(in the rows, 128 means zero)
The rows below come in pairs that one turn or mirror swaps. Which row does each named row swap with?
The rows were stretched afterwards, more along some directions than others.
Ner: [102 136 148 123 121 121 130  98 137 134 121 137 102 119 133 124]
vafu: [ 84 123 122 129 104 139 116 132 130 163 137 134 144 101 143 147]
tudas: [145 146 110 175 133 164 122 135 120 133 126 144 124 121 120 134]
leboz: [113 133 116 136 134 144 131 115 164 142 125 145 124 123 145 159]
lav: [129 138 121 125 148 141  93 122 146 162 108 130  95 133 141 118]
sima: [ 98 118 129 146 142 148  93 102 133 161 139 132 129 129 177 131]
bebar: [ 70 148 111 135 109 148 124 154 134 176 127 144 140 123 140 148]
pimi: [ 88 121 148 116 113 113 126 124 132 127 121 149 114 126 129 146]
guni: [111 141 124 172 142 125 111 138 109 126 130 115 110 128 153 152]
bidu: [103 136 118 156 106 130 112 140 135 194 124 128 117 118 141 144]
bona: [151 118 150 127 150  92 120 117 139 124 140 151 124 123 130  99]
dib: [154 117 125 147 155 154 111  97 131 152 146 150 113 138 142 118]
Bosug: [111 133 161 131 140 133 106 105 131 144 133 134  85 139 134 112]
suneg: [106 119 155 141 112 122 133 144 114 115 148 138 123 141 131 144]
Nidu: [163 118 158 138 140 154 140 116 125 121 162 129 112 136 119 139]
muf: [147 136 146 141 139 114 115 149 117 117 137 108 104 125 117 128]
zed: [125 125 117 161 176 116 105 120 130 140 127 127 119 144 150 113]
fufo: [157 130 135 111 142 153 115 122 136 131 149 133 114 116 134 130]
dore: [122 105 123 141 148 159 135 141 137 128 126 131 118 100 148 150]
tola: [115 100 151 140 123 154 114 111 118 153 151 145 132 152 145 124]
tazes: [ 96 116 143 128 140 127 112 138 143 153 117 159 163 117 151 118]
Kam: [132 120 138 136 135 133 154 124 127 111 125 147 114 102 143 142]
tubun: [119  96 160 147 151 111 130 134 147 121 125 162 146 110 132 123]
Kilak: [131 131 147 125 128 131 124  98 149 140 123 165 115 113 124  93]
Zev: [111 129 125 122 144 134  98  98 132 137 154 112  88 122 133 119]
bulot: [132 123 146 144 136 129 117 147 136 154 109 117  95 127 139 120]
masi: [106 160 117 129 121 144 121 173 145 163 114 125 108  99 138 140]
gav: [ 98 132 125 135  96 137 144 144 119 124 144 122 140 111 130 153]
Nedi: [112 122 156 124 129 123 114 125 144 152 169 144 110 131 122 137]
Fepu: [104 112 153 110 103 107 139 144 148 125 131 123 140 131 111 123]
kera: [111 151 125 132  99 149 113 133 111 122 116 118  96 135  99 143]
rabo: [159 142 135 148 109 129 139 142 120 127 144 131 115 110  97 128]
munu: [101 150 104 168 131 158 114 140 117 170 146 128 113 118 144 137]
Naz: [ 82 112 150 118 135 118 112 105 157 155 119 159 133 143 161 131]

guni swaps with tola
Zev swaps with Nedi
Kilak swaps with masi

